In the data rows, zero lies at 4.5, halfway between 4 and 5.
Here are some numbered points:
[6 5 5 7 2 6 3 7 4 5 3] 0
[7 3 4 8 1 5 3 6 5 4 3] 1
[5 2 4 8 1 6 4 5 4 4 3] 2
[8 2 4 8 3 6 4 3 6 2 5] 3
[4 3 4 9 2 6 3 4 4 4 5] 4
[5 3 4 8 1 6 3 3 4 4 5] 5
[5 3 4 9 2 6 2 3 4 4 5] 6
[4 4 5 8 2 5 2 5 3 5 5] 7
[5 2 4 8 1 5 3 4 5 4 6] 8
[4 3 5 8 3 5 2 5 3 6 6] 9
[5 2 4 7 2 5 3 6 3 6 5] 10
[4 4 5 7 4 6 3 6 3 6 5] 11
[7 3 4 7 4 4 2 6 2 5 5] 12
[5 3 4 7 2 4 3 6 2 6 4] 13
[6 2 5 6 2 4 3 7 3 6 4] 14
[4 2 4 6 2 4 4 7 3 6 4] 15
[4 5 5 6 3 5 4 7 3 7 3] 16
[5 2 5 6 3 4 4 8 2 7 4] 17
[3 3 6 7 4 5 4 9 1 7 3] 18
[5 4 4 6 4 4 3 8 1 6 4] 19
[6 3 4 7 3 4 4 8 1 6 3] 20
[4 2 6 7 4 4 4 8 1 7 4] 21
[1 3 5 8 2 4 3 7 0 8 3] 22
[4 2 5 6 3 5 4 7 2 6 4] 23
[4 4 5 7 3 4 4 7 3 6 4] 24
[2 3 5 8 2 5 4 6 2 6 3] 25
[4 3 4 7 2 6 5 7 4 5 3] 26
[2 3 5 7 1 6 6 8 2 6 1] 27
[2 5 5 8 2 6 5 8 3 6 2] 28
[6 3 4 5 2 6 5 8 4 2 3] 29
[5 4 5 7 1 7 5 8 4 4 3] 30
[5 5 4 7 3 7 5 7 5 3 4] 31
[3 4 5 8 1 6 5 6 4 4 3] 32
[7 3 4 7 2 6 4 5 5 2 5] 33
[3 5 6 7 3 7 4 6 5 5 4] 34
[2 4 5 2 6 7 6 3 7 4 4] 35
[2 5 4 3 5 5 5 2 7 4 4] 36
[2 5 4 3 6 5 6 1 9 3 5] 37
[2 5 4 3 7 5 5 1 7 4 5] 38
[6 4 3 2 8 6 5 1 8 1 6] 39
[5 4 5 3 9 6 4 1 6 2 5] 40
[4 5 4 3 9 7 4 0 8 2 6] 41
[1 2 5 3 7 6 5 1 5 3 5] 42
[4 2 5 3 9 6 5 2 5 3 5] 43
[2 2 5 3 9 6 5 2 5 3 5] 44
[5 3 5 3 9 6 5 2 6 3 5] 45
[6 3 5 3 9 6 4 1 6 3 6] 46
[6 2 4 3 8 4 3 2 4 2 4] 47
[3 4 5 4 7 5 4 2 4 4 4] 48
[4 5 5 4 8 6 5 3 5 4 4] 49
[4 4 5 4 7 5 4 3 5 4 4] 50
[6 5 4 2 8 5 5 2 7 4 5] 51
[6 4 3 3 7 4 6 3 6 3 3] 52
[4 4 5 3 8 5 6 4 5 4 3] 53
[4 4 6 4 7 5 4 3 5 5 4] 54
[4 5 5 3 7 5 5 3 6 4 4] 55
[4 6 4 4 7 5 4 2 8 4 4] 56
[3 5 4 4 7 5 4 2 7 5 4] 57
[4 6 4 3 7 5 4 2 6 3 3] 58
[5 6 4 2 7 6 5 3 8 3 3] 59
[3 5 4 3 7 5 6 4 7 3 2] 60
[6 5 3 2 6 5 6 3 8 2 3] 61
[6 6 3 2 7 4 5 3 8 3 4] 62
[6 5 4 3 7 3 5 3 6 2 3] 63
[3 7 4 3 8 5 4 2 8 4 5] 64
[4 6 4 3 9 6 4 2 8 4 5] 65
[3 4 4 4 6 5 5 2 7 4 4] 66
[4 6 4 3 8 5 4 2 7 4 5] 67
[7 5 3 3 7 4 4 3 7 2 4] 68
[5 6 4 2 6 6 4 3 7 3 3] 69
[4 0 3 9 2 6 2 9 4 7 0] 70
[6 1 2 9 2 5 1 8 6 7 1] 71
[6 1 3 8 2 6 1 9 5 6 1] 72
[9 1 1 8 1 6 2 8 6 5 1] 73
[6 2 3 9 2 6 2 7 4 6 0] 74
[5 2 2 9 2 6 2 7 5 6 2] 75
[5 2 1 9 0 5 3 7 6 6 1] 76
[6 3 1 8 2 6 4 7 6 7 2] 77
[5 2 2 8 2 5 3 6 6 6 4] 78
[5 0 2 7 0 4 4 6 5 6 4] 79
[6 2 2 7 2 5 3 6 6 6 5] 80
[4 3 3 9 2 4 1 5 4 7 5] 81
[5 2 3 9 2 5 2 5 5 6 6] 82
[2 3 3 9 2 5 3 6 3 7 4] 83
[5 4 4 8 2 5 2 5 5 7 5] 84
[6 4 3 8 2 5 2 5 6 5 5] 85
[6 4 2 7 3 5 3 5 6 6 5] 86
[1 3 4 8 1 5 3 5 4 9 5] 87
[4 4 3 6 3 5 3 6 4 8 5] 88
[3 4 4 6 2 5 3 6 5 6 6] 89
[4 4 4 7 1 5 4 6 4 7 5] 90
[1 4 3 7 1 5 4 6 3 8 4] 91
[4 6 3 5 2 5 4 6 5 7 5] 92
[5 4 2 4 1 4 6 7 6 5 5] 93
[3 4 3 5 2 5 6 7 6 6 5] 94
[5 4 4 6 1 4 4 6 4 3 5] 95
[4 5 3 6 1 5 5 6 5 4 5] 96
[2 5 4 7 2 5 4 6 4 6 5] 97
[3 5 3 6 2 4 5 7 4 6 4] 98
[3 4 5 6 5 5 5 7 2 5 5] 99
[4 4 5 6 2 4 4 7 3 5 5] 100
[4 5 5 5 2 5 4 7 3 5 5] 101
[3 4 5 6 2 4 4 6 3 5 5] 102
[3 4 5 7 3 4 4 5 2 5 4] 103
[1 4 5 8 2 5 5 7 3 6 3] 104
[1 6 4 3 5 3 4 4 6 9 8] 105
[1 4 4 3 5 3 4 4 3 7 7] 106
[0 5 5 4 7 2 4 4 3 8 6] 107
[3 5 5 4 6 3 4 4 4 7 7] 108
[2 6 4 3 7 2 3 4 4 8 6] 109
[2 6 4 3 6 3 3 5 4 8 5] 110
[2 7 5 3 6 2 3 5 5 8 6] 111
Which two points above are nearest to each new point? Their numbers follow each, nearest first.
[4 6 5 5 4 4 4 7 3 7 2] 16 24
[5 6 2 3 2 4 6 4 8 4 6] 93 96
[3 7 4 4 1 2 3 4 6 8 8] 105 92
[4 4 4 5 3 3 4 3 5 6 8] 108 89
[2 6 5 6 4 3 4 4 3 6 5] 103 102
[4 4 6 6 6 6 5 4 2 4 5] 99 48
[4 9 5 4 3 5 3 6 5 6 3] 92 16
[8 7 7 5 5 2 4 3 1 4 6] 12 108
[7 4 6 6 4 3 5 7 0 5 3] 20 19
[0 7 4 4 5 2 2 6 3 9 3] 110 111
[3 3 2 3 9 3 3 2 7 6 4] 57 67
[7 5 3 0 8 3 3 1 9 6 7] 51 62
[8 3 4 0 8 5 5 2 8 1 6] 39 51
[3 6 5 6 5 5 5 5 3 6 5] 99 11
[6 5 6 3 3 5 5 8 5 3 2] 29 101
[3 6 5 3 6 3 3 6 4 8 4] 110 111
[4 7 3 3 1 1 3 3 7 9 9] 105 111
[3 5 4 4 3 4 3 8 4 6 2] 16 98
[4 4 4 6 3 3 8 4 2 2 3] 103 95
[7 6 3 5 2 3 4 3 6 5 7] 86 85
[5 5 2 1 5 5 5 0 9 2 9] 39 37
[5 6 5 3 2 3 3 6 7 6 7] 92 89
[3 5 5 3 7 3 3 7 3 7 2] 110 109
[5 6 5 7 4 4 6 5 2 4 3] 103 24
[4 3 6 3 5 7 5 3 7 2 6] 35 66
[6 4 5 4 5 5 7 7 4 3 4] 29 31
[2 4 6 5 4 5 4 7 3 4 3] 99 102
[4 3 5 5 6 5 6 5 1 3 5] 99 103
[6 4 2 5 3 2 3 4 6 8 8] 86 88
[5 4 6 6 5 5 5 6 1 3 5] 99 103
[5 6 3 4 2 3 3 4 6 9 7] 92 88
[7 4 4 7 1 4 6 5 3 3 3] 95 1
[5 4 4 5 2 3 6 4 2 3 5] 95 102
[7 5 6 6 5 5 4 4 3 2 4] 33 50
[9 4 6 4 6 3 5 3 2 2 6] 47 63
[4 5 5 4 3 5 5 5 4 4 5] 101 102
[5 4 5 7 4 3 5 5 1 5 4] 103 24
[5 5 5 7 5 4 6 6 2 4 4] 99 103
[4 6 4 6 5 5 6 5 3 4 4] 99 103
[6 4 4 5 4 4 5 4 3 3 6] 95 33
[3 6 7 7 5 4 4 4 1 5 4] 103 99
[6 4 5 5 3 5 8 6 3 2 3] 29 31
[4 6 5 6 4 5 5 6 3 5 3] 16 24
[4 3 5 7 4 3 6 4 1 4 5] 103 99
[8 4 5 7 3 4 4 5 2 4 5] 12 13
[5 6 6 5 5 3 3 7 2 6 5] 19 24
[5 6 4 5 3 4 5 3 6 6 7] 92 108
[3 5 5 7 5 4 5 4 1 4 5] 103 99
[6 6 6 5 4 3 3 6 4 6 3] 16 24
[4 4 6 5 4 4 6 8 0 4 4] 99 19
[2 9 5 5 3 3 4 4 5 7 6] 111 92
[1 7 4 4 3 5 5 4 6 5 5] 36 92
[6 6 5 5 5 6 5 6 5 2 3] 31 29
[5 3 6 5 5 6 5 7 3 3 4] 99 29
[6 6 3 3 2 2 3 5 7 7 8] 92 93
[6 4 5 4 3 4 6 3 3 2 5] 95 33
[3 6 5 5 5 5 6 6 3 6 4] 99 16
[6 3 3 4 5 2 3 4 4 8 7] 108 88
[3 6 3 4 1 2 4 5 6 8 7] 92 105
[6 8 5 5 3 4 3 5 5 6 3] 92 0
[5 7 3 5 3 3 3 2 5 7 9] 108 105
[4 5 3 3 5 6 7 1 9 2 7] 37 39
[4 5 5 6 4 4 5 4 3 3 4] 103 102
[5 5 6 6 5 5 6 5 1 4 4] 99 103
[5 4 5 5 5 4 5 5 1 4 5] 99 103
[1 7 6 8 4 4 3 5 2 5 4] 103 97
[9 5 6 5 4 2 3 3 1 5 6] 12 13
[9 6 6 5 6 3 4 4 1 5 6] 12 19
[3 8 7 7 3 4 1 7 1 8 4] 16 24
[5 4 5 4 3 4 5 6 5 3 5] 95 101
[9 3 4 6 2 5 6 4 4 4 4] 33 3
[4 3 4 2 6 6 7 1 7 1 7] 39 37
[3 6 5 3 6 3 3 7 4 7 3] 110 111
[2 4 6 7 4 5 4 5 2 5 3] 103 25
[4 5 4 3 9 4 1 3 7 7 1] 57 56
[3 5 5 6 4 5 7 6 1 5 3] 99 103
[6 4 4 5 2 4 7 4 4 2 5] 95 33
[5 6 3 3 2 3 3 5 7 8 8] 92 105
[3 5 5 5 5 6 6 5 3 5 5] 99 11
[4 6 3 6 1 4 6 3 4 3 5] 96 95
[5 3 6 5 4 5 4 6 4 2 3] 29 95
[6 3 7 4 2 4 3 7 2 5 4] 14 100
[3 5 5 6 4 5 6 4 2 4 4] 103 99
[6 4 5 3 4 6 6 5 6 1 4] 61 69
[7 6 5 4 4 4 6 3 4 3 5] 63 52
[5 3 9 5 5 4 2 7 0 6 4] 21 18
[3 5 5 6 3 5 6 4 1 4 3] 103 102
[7 5 4 7 1 4 6 6 3 2 4] 95 33
[3 5 3 3 3 5 6 1 9 3 6] 37 36
[4 4 6 7 5 4 4 4 1 5 5] 103 99
[4 5 7 5 5 7 4 7 5 4 3] 34 31
[4 4 5 8 4 4 6 5 2 5 5] 103 99
[3 6 5 4 3 5 5 5 4 5 5] 101 102
[7 5 4 4 4 6 6 6 5 1 2] 29 31
[8 3 4 5 2 5 4 4 6 4 5] 33 3
[2 6 6 7 5 5 3 4 3 5 4] 103 11
[6 6 2 1 8 5 6 0 7 4 6] 51 39
[3 5 4 6 4 5 8 6 3 3 4] 99 31
[8 4 5 3 3 5 7 6 5 1 4] 29 33
[3 5 4 3 4 4 5 6 5 6 7] 108 106
[5 3 6 6 6 5 7 6 0 2 4] 99 103
[5 5 5 1 6 4 6 1 8 4 7] 51 37
[3 4 4 2 4 6 9 3 6 2 5] 35 36
[6 5 5 4 3 5 3 6 5 4 3] 0 101
[5 3 3 6 5 4 3 4 4 8 7] 88 108
[2 3 6 3 4 6 6 3 6 2 5] 35 36
[2 3 6 3 5 6 6 2 5 2 5] 42 35
[5 3 5 5 3 6 6 6 3 2 3] 29 31
[3 6 5 3 2 4 4 6 4 5 5] 101 102
[7 5 3 5 2 3 4 2 6 4 7] 86 85
[4 6 4 5 3 3 3 2 5 7 8] 108 105
[3 4 5 3 5 7 6 3 5 3 5] 35 55
[3 3 7 5 4 6 5 7 3 4 4] 99 23
[4 4 5 7 3 4 5 4 3 6 5] 103 102
[4 5 6 5 6 7 5 6 3 3 3] 99 49
[6 5 5 5 4 3 3 3 6 6 8] 108 86
[3 6 4 6 4 5 7 6 2 5 3] 99 98
[2 4 6 6 5 4 7 5 0 5 4] 99 103
[7 5 4 1 9 5 6 1 7 3 5] 51 39
